X =
[[146 136 126 136 128 125 142 129 129]
 [137 139 130 133 135 135 140 134 132]
 [146 141 123 140 124 126 147 123 122]
 [151 141 121 143 121 122 151 121 120]]
X[0][0]: 146
X[3][4]: 121
X[0][7]: 129
X[1][8]: 132
X[2][8]: 122
X[1][4]: 135
X[2][6]: 147
X[3][3]: 143
X[1][3]: 133
X[1]: [137, 139, 130, 133, 135, 135, 140, 134, 132]
X[0]: [146, 136, 126, 136, 128, 125, 142, 129, 129]
X[0][3]: 136

A = ((117, 140, 114, 115, 143, 115, 114, 141, 140, 128, 141, 117), (144, 127, 136, 137, 120, 141, 144, 129, 133, 100, 135, 147), (139, 101, 158, 146, 103, 153, 151, 107, 102, 144, 103, 140), (134, 140, 118, 121, 131, 125, 131, 137, 141, 105, 149, 139), (131, 128, 124, 127, 128, 128, 130, 132, 129, 115, 123, 134))
Indices start at 0.
(0, 0): 117
(4, 6): 130
(3, 7): 137
(2, 3): 146
(4, 9): 115
(3, 3): 121
(2, 5): 153
(4, 2): 124
(3, 2): 118
(4, 10): 123
(4, 4): 128
(1, 4): 120
(0, 4): 143
(3, 4): 131
(0, 8): 140
(3, 5): 125
(2, 0): 139
(3, 6): 131
(2, 7): 107
(3, 10): 149
(3, 8): 141
(1, 8): 133
(1, 7): 129
(4, 3): 127
(1, 6): 144
(0, 10): 141
(1, 10): 135
(4, 7): 132

data =
[[112 131 124 139 123 121 120 137 131 114 123 141 119 120]
 [140 134 133 115 125 141 120 122 123 142 125 119 136 132]
 [127 140 127 124 120 140 120 126 118 135 131 122 129 130]
 [129 140 125 116 120 139 120 137 112 129 140 121 124 140]
 [120 121 127 143 130 116 120 128 143 120 120 142 133 112]
 [110 128 125 140 123 123 120 142 127 118 132 133 125 127]
 [123 120 127 139 136 113 120 125 142 122 127 145 122 119]
 [143 108 127 122 141 123 120 121 134 126 128 128 131 127]
 [141 117 129 118 141 130 120 111 133 142 125 118 139 137]
 [142 132 136 114 134 141 120 123 118 141 135 114 133 141]
 [142 119 132 123 137 135 120 114 134 140 125 122 140 127]
 [133 109 125 136 140 119 120 114 140 134 116 129 138 121]
 [136 113 130 129 141 128 120 119 141 127 120 136 129 127]
 [117 144 128 129 114 130 120 142 117 119 137 133 115 126]
 [134 141 126 118 118 143 120 132 110 135 141 120 119 138]
 [119 139 130 135 107 121 120 142 119 122 140 125 119 135]]
Rows and columns are counted from 0.
(0, 0) -> 112
(13, 3) -> 129
(3, 10) -> 140
(6, 8) -> 142
(5, 3) -> 140
(5, 4) -> 123
(0, 6) -> 120
(8, 3) -> 118
(5, 13) -> 127
(12, 6) -> 120
(2, 9) -> 135
(11, 9) -> 134
(9, 2) -> 136
(14, 4) -> 118
(2, 5) -> 140
(9, 7) -> 123
(6, 4) -> 136
(8, 5) -> 130
(5, 7) -> 142
(8, 6) -> 120
(8, 10) -> 125
(3, 12) -> 124
(13, 11) -> 133
(9, 6) -> 120
(11, 8) -> 140
(5, 11) -> 133
(6, 2) -> 127
(12, 2) -> 130
(2, 4) -> 120
(1, 9) -> 142
(10, 6) -> 120
(7, 7) -> 121
(13, 4) -> 114
(13, 13) -> 126
(14, 1) -> 141
(7, 3) -> 122
(12, 10) -> 120
(12, 5) -> 128

a =
[[129 136 126 132 128 131 123 116 125 126 125 122 132 130 128]
 [120 139 132 104 127 131 138 124 126 140 136 125 116 125 128]
 [129 130 128 132 128 131 123 124 125 126 125 125 132 130 128]]
Rows and columns are counted from 0.
(0, 0) => 129
(0, 12) => 132
(2, 12) => 132
(2, 3) => 132
(2, 4) => 128
(1, 14) => 128
(0, 2) => 126
(0, 6) => 123
(2, 7) => 124
(2, 1) => 130
(2, 9) => 126
(0, 5) => 131
(1, 8) => 126
(1, 13) => 125

W = [102 138 141 116 143 116 123 147 112 108 140 139]
W[0]: 102
W[7]: 147
W[10]: 140
W[6]: 123

x =
[[120 134 134 151 132 143 138 129]
 [120 135 133 150 133 142 138 130]
 [132 136 121 142 147 135 131 143]
 [125 139 127 148 142 139 135 138]
 [135 134 118 136 149 132 129 144]
 [113 149 135 140 125 126 134 132]]
x[0, 0] = 120
x[4, 5] = 132
x[5, 3] = 140
x[4, 0] = 135
x[:, 1] = [134, 135, 136, 139, 134, 149]
x[3] = [125, 139, 127, 148, 142, 139, 135, 138]
x[5, 0] = 113
x[0, 5] = 143
x[2, 7] = 143
x[1, 3] = 150
x[2, 2] = 121
x[3, 2] = 127
x[2, 5] = 135
x[0, 4] = 132
x[0] = [120, 134, 134, 151, 132, 143, 138, 129]
x[5, 2] = 135
x[1, 1] = 135
x[2, 1] = 136
x[2] = [132, 136, 121, 142, 147, 135, 131, 143]
